In the rows, 128 means zero.
Each row of Y is roughly a mix of the hidden directions of one of several groups.
Y:
[[108  60 127 157 125 135 105 150 146 133 137 104 170 114 109 125]
 [101 178 147 145  97 133 127 131 127 116 119 122 171  89 170 130]
 [114 121 146 139 127 105 128 149 128 166 107  87 170  97  96  92]
 [156 106 173 122  83 123 122 115 165 149 158 142 116 150  94 124]
 [165  82 138 118  88 128 139 138 153 119 150 149 158 170 111 120]
 [146  50 149 112 113 114 111 139 145 140 137  93 135 124 106 134]
 [170 115 119 119 144 150 152 124 141 106 117 145  75 178 131 149]
 [102 158 105 109 130 145 116 121 133  71 100 136 166 130 141 167]
 [143  94 151 147 121 124 172 154 128 121  81 122  82 143 151 121]
 [ 88 176 123 164 108 121 110 137 130 140 103 108 160  97 158 135]
 [ 93 149 143 135 118 100 105 137 115 155 140 108 176  78 117 107]
 [145  76 169 108  95 135 103 139 152  85 133 117 117 140 110 139]
 [109 127 167 147 172 124 113 129 128 138  91 123  69 119 110 147]
 [ 95 133 132 135 102 116 103 132  98 110 154 136 160  77 171 141]
 [143  86 166  99 124 149 165 146 153 120 130 128  79 151 128 116]
 [148  83 105 118 170 130 152 131 122 117 165 147 108 162  93 123]
 [104 177 121 117 167 125 104 119 104 134 130 100 108  85 163 131]
 [124  59 142 166 132 135 115 145 154 124 141 115 141 128  88 107]
 [136 168 135 119 110 135 154 100 173 125 140 172 102 163 112 144]
 [100 133 162 154 155 120 158 157 132 156 117 124 142  93  82 104]
 [106 178  87 128 168 135 157 123  98 110 112 139 114 120 161 128]
 [126  65 138 148 121 122 120 142 151 146 117 100 179 107 106 138]
 [106 129 174  90  99 143  93  76 122 121 116 140 125 121 121 102]
 [168 103 174  99 134 127 170 127 140 132 118 137  91 144 105  99]
 [128 126 106 108  82 111  98 115 109 146  82 117 111 167 143 159]
 [129 118 161  90 138 120  83 106 130 160  92  98 107 122  99 110]
 [102 164 109 154 141 116  87 145 117 153  76 100 124 106 139 139]
 [134  53 146 133 111 136 140 147 153 112 147 121 163 119 103 128]
 [129  72 147 105  97 154 141 137 141  77 154 150 111 133 136 129]
 [136 123 146 135 119 152 187 127 129  80 161 172 129 139 144 128]
 [ 99 138 100 158 130  99  81 136 126 168 110 107 169 113 117 133]
 [168 110 167 127 104 138  91 145 147  88 147 111 107 144  98 143]
 [118  82 162 102 123 155 146 127 120  76 160 105 129 114 107 117]
 [159  82 144  87 103 143 128  98 142  87 158 138 117 141 119 142]
 [145  80 160 145 140 119 132 125 138 146  94 146 122 150  69 112]
 [128 117 109 155 145 135 152 109 108 173 166 150 115 122 127  71]
 [144 104 145 111 169 150 177 121 128 101 144 156 107 154 102 102]
 [127 109 124 126 113 156 150 101 116  75 155 180 114 152 149 131]
 [ 77 116  75 171 159 123 136 155 124 144 116 128 127 108 132 115]
 [160 169 178  94 106 147 137 113 122  93 146 154 126 148 136 125]
 [131 144 147 130 105 156 174 147 119  86 130 172 106 161 106 127]
 [121 159 137 122 166 112  88  95 113 154 105  93 133  86 137 141]
 [104 122  94 102 135 144 177 103 101 119 115 157 133 131 179 130]
 [102 160 124 120 106 131  69 110 110 115 136 144 122 105 162 168]
 [108 130 163 118 182 132 117 103 106 112 116 141  81  99 112 106]
 [124 140 120 109 116 138  93  99 114  94 169 163 109 133 160 168]
 [112 184  90 104 132 129 140 120  96 139 120 135 130 123 180 150]
 [138  81 153 107  97 153 144 128 148  79 160 159 114 134 135 128]
 [155 141 169 105 149 117 117 137 123 128 129 141  58 134 119 160]
 [ 98 132 164 125 131 113 112 135 124 159 112  95 166  79 109  98]
 [123 131 130 119 132 103 110 139 136 173 138  88 178  94  95 106]
 [111 164 114 142 142  93 103 126 101 173 120 105 157  82 134 124]
 [125 153 111 166 144 106 131 127 128 172 109 113 188 133 105 109]
 [120 151 129 158 129 105 106 126 120 176  72 115 170 126 119 140]
 [121 134 113 153 148 103  89 156 144 164  98  86 152 100 114 142]
 [158  68 166 104  97 126 122 124 134 125 116 113 117 155  91 138]
 [139  98 132 143 144 120 163 119 124 178 137 136  76 132 125  85]
 [124 189 136 117 146 118  78 128 132 156  99 101 116 108 133 148]
 [106 197 137  82 102 118 113 124 125 145 129 129 112 133 153 151]
 [114 189  77 148 142 123 130 141 125 148 135 141 135 131 173 115]
 [136 154  76 150  92 141 153 148 149 134 142 136 160 160 160 130]
 [165  87 138 119 110 143 168 125 153 111 148 153  84 158 134 129]
 [138  52 121 132 124 144 149 119 153 135 126 146  96 158 122 106]
 [131 137 158 123 124 161 172 136 121  78 142 167  98 145 103 120]
 [140 164 115 110 148 138 184 121 141 117 134 157  74 132 152 123]
 [170  81 158  87  89 121 112 125 135 127 135 112 121 163 115 134]
 [128  89 103 121 160 164 144  98 141 107 125 153  89 171 125 131]
 [ 99 159 130 118 153 130 112 111 100 129 103  98  70  96 141 146]
 [135 115 124 122 198 125 130 127 130 139 126 124  84 158  83 123]
 [144  82 141  99 145 144 139 143 141  97 186 121  97 117 124 111]
 [142  70  95 126  84 127 139 149 120 117 124 108 148 142 170 130]
 [134  99  60 138 121 127 133 146 141 149 127 136 105 179 139 109]
 [109 150 107 114 145 136 153  83  85 122 134 158  90 125 156 102]
 [133 136 119 144  94  96  47 135 116 121 146 118 118 135 111 121]
 [ 99 173  74 127 116 117 111 102 109 132 115 147 127 142 174 126]
 [139 110 122 103 150 186 162 141 117  76 121 130 120 148 153 130]
 [149 101 141 105 141 157 183 127 139  96 132 136  78 129 152 140]
 [142 133 120 103 131 156 157 120 133  80 177 152  83 139 134 121]
 [131 106 125 126 121 156 151 101 118  76 149 178 103 161 143 130]
 [128 186 123 110 109 132  82 117 113 108 132 138 123 120 172 163]
 [123 133  99 136 205 127 117 133 137 151 132 115 108 139  87 139]
 [106 184  91 137 158 125 162 110 109 160 128 144 131 108 154 123]
 [109 165 101 137 166 134 156 103  93 144 140 149 108 111 141  85]
 [109 164 135 134 174 139 130 105 115 125 111 149  64 115 135 106]
 [131 126 144 121 109 157 170 150 124  84 143 165  86 158 113 121]
 [113 148 123 136 145 145 170 112 165 128 104 169 124 176 100 116]
 [143 119 122 130 104 140 128 121 121 102  92 146  70 166 167 149]
 [151 135 116 132 131  87  98 153 128 187  97 132  97 148 125 147]
 [139  86 123 146  91 108 155 167 130 151 103  91 159 120 131 107]
 [128 119 130 161 148 120 176 172 143 161  89 107 130 120 104 106]
 [140  92 170 138  91 121  93 137 155 143 147 112 160 131  89 134]
 [157  79 142 114  82 135 147 152 141 111 142 142 135 175 106 125]
 [127 151 117 123 156 162 173 120 128  90 134 156  80 154 137 116]
 [150  99  93 125 168 137 146 136 130 127 121 129  92 186  98 124]
 [140 113 126  94 115 159 148 119 133  72 173 148  92 135 139 134]
 [162 103 133 132 147 132 169 151 142 134  99 122  82 173 105 126]
 [150 109 132 111 175 138 146 123 124 112 139 149  74 171  99 129]
 [152 114 118 121  87 132  80 163 136 106 123 112 151 164 135 165]
 [120 117 101 119 148 138 171 103 111 121 127 157  68 140 157 104]
 [147 113 173 131 153 146 163 139 133 102 147 157 112 132  76 107]
 [108 158 112 146 168 112 100  94 121 159 103 103 150  87 138 132]
 [147 118 167 136 121 138 192 145 131  89 159 150 139 117 149 131]
 [136 150 140 101 129 146 147 128 115  91 151 163  64 150 134 116]
 [125 183 105 145 143 104 107  94 114 167  87 124 144 128 128 142]
 [147  69 150 127 124 123 146 116 143 161 138 132  74 133 118  97]
 [174  76 158  92  98 120 116 117 141 126 139 125 126 162 105 128]
 [117 164 162 144  91 126 145 146 130 125 113 117 171  83 161 120]
 [115 158 107 115 123 147  87 109 140 112 127 107 123 155 177 174]
 [142 105 121 107 130 152 169 122 120  95 145 147  68 141 162 124]
 [114 181 100 138 156 121 173 107 110 154 141 151 117 106 152 118]
 [147  62 162 112 115 135 143 114 139 138 144 132  80 133 121 102]
 [134 115 152 121  88 133  87 147 154 104 129 115 177 146 106 161]
 [ 81 149  80 176 159 132 148 142 127 132 122 144 141 103 137 117]
 [124 105  95 119 144 127  79 108 129 160  92 114  94 155  95 128]
 [150 115 137 109 101 171 137 115 133  69 156 156 131 160 131 140]
 [135 127 113 153 116 133 202 174 136 127 124 133 157 127 139 106]
 [144  78 180 124 114 131  96 135 147 104 121 107 135 132  84 122]
 [167  81 167  92  90 118 111 128 135 131 128 108 117 152 109 144]
 [163  94 163 116  99 150  95 136 141  82 138 113 124 146 111 155]
 [110 189  88 144 141 126 123 140 126 144 140 124 151 111 180 122]
 [144 138 113 144 155  87 110 124 126 188 116  98 157 134  98 113]
 [125 109  84 147 108 139 129 131 106  85 152 162 119 150 166 159]
 [128 111 150 123 176 138 133 113 139 139 109 141  65 148  88 129]
 [146 133 145 124 169 147 177 140 120  88 147 164  93 145 133 133]
 [141 194 120 117 122 116  84 134 138 156 102 100 131 113 143 150]
 [122 144 102 142 166 119 158 107 103 164 132 140  83 110 142  90]
 [138 181 167 120 147 124 120 149 107 105 140 148 103  96 148 163]
 [152 114 162 141 128 126 100 167 159 136 122  81 152 110 100 157]
 [159 121  80 118  82 126 158 147 133 124 150 126 166 156 152 118]
 [157 122 169 144 124 127  95 164 160 127 131  87 136 119  90 153]
 [133 142  70 158 105 141 158 150 152 137 143 144 150 165 152 114]
 [134 193 118 108 154 137 160 112 108 116 119 146  83 134 150 127]
 [149 106 138 105  89 147  89 146 145  84 128 121 122 167 128 160]
 [160  78 140 151 143 137 151 133 161 141 120 131  85 156  99 109]
 [151  78 176 147 122 130 114 139 155 110 139 115 127 131  77 113]
 [ 89 158  96 159 122 129  93 134 129 135 129 110 167  99 155 160]
 [100 129 125 153 175 101 135 147 147 159  95 108  95 110 106 102]
 [112 121  97 116  84 122  74  98 130 145 135 105 174 125 135 123]
 [147  85 142 108  84 141 150 151 131 100 139 147 107 175 108 129]
 [114 171 130 135 150  91 108 156 146 117  71 104 130 124 110 153]
 [117  87 118 145 166 147 161 121 147 145  92 129 107 147  91  98]
 [163  80 149  95 112 145 137 119 151  92 173 143 115 141 124 121]
 [114 165 125 108 109 140 106 134 131  77 127 130 181 126 137 170]
 [140 156 113 114 145 116  99 117 112 152  91 135  63 139 138 156]
 [112 141  88 152 136 129 102 143 118 128  91 126  83 146 164 167]
 [155 159 119 124  99 129 102 154 156  85 133 135 108 169 126 167]
 [114 139 153 146 123 102  84 130 133 150 111 109 182 116  83 122]
 [142  93 123 102  99 158 148 123 143  81 135 166 143 169 136 124]
 [156  93 168 126 103 146 129 137 172  99 144 135 112 160  93 134]
 [ 97 180 103 144 156 139 128 130 137 100  91 137 168 144 113 148]
 [109 138 153 141 171 115  91 134 123 150  90 108  83 108 112 148]
 [117 144  98 172 137 110 149 147 132 166 125 119 172 148 109  89]
 [110 150  69 152 121 133  99 141 124 124 116 118 127 141 172 172]
 [132 144  91 125 119 124  93 123 118 114 128 132  86 160 174 172]
 [146 124 183 136 145 130 196 163 136 109 131 119 129 128 128 119]
 [121 165 107 168 158 107 139 134 124 170 119 121 171 133 106  96]
 [124 204 126 128 158 143 144 116 111 115 133 155  92 130 144 113]]

Here is one row of each group, with its name. Which group are the others in?
[137 110  94 110 150 130  89 107 135 152 109 124  80 169 100 138]  R
[109 147 109 158 136 100  83 145 133 167 112 100 168 106 111 134]  F
[164 159 167  94 100 150 142 117 130  91 157 155 125 152 140 127]  Z

[114 155 134 114 169 143 131 121 104 108 124 146  52 121 132 117]  Z
[127 135 142 154  99 103 152 171 112 139 119 116 171  78 138 106]  R
[155  99 163 120  85 127 140 108 154 159 167 152 111 148 110 114]  F
[125 111 157 121 131 169 173 139 124  75 154 134 106 133 100 110]  Z
[125  99 135 125 119 156 152 102 129 108 104 163  85 177 110 108]  R
[123 135 143 102  98 137  96 139 134  79 128 116 180 119 132 170]  F
[145 114 114 118  65 133 112 119 116 103 137 159 111 135 174 159]  R
[142  85 131 134 133  93 116 138 137 175 131  85 150 139  95 101]  Z
[ 98 166 109 151 160  94 139 136 120 182 121 121 122 100 129 102]  F
[136  85 145 129 125 121  96 150  93 122 146  81 138  80 142 128]  F
[113 126 120 118  92 118  65 111 104 114 150 133 136 104 162 162]  R
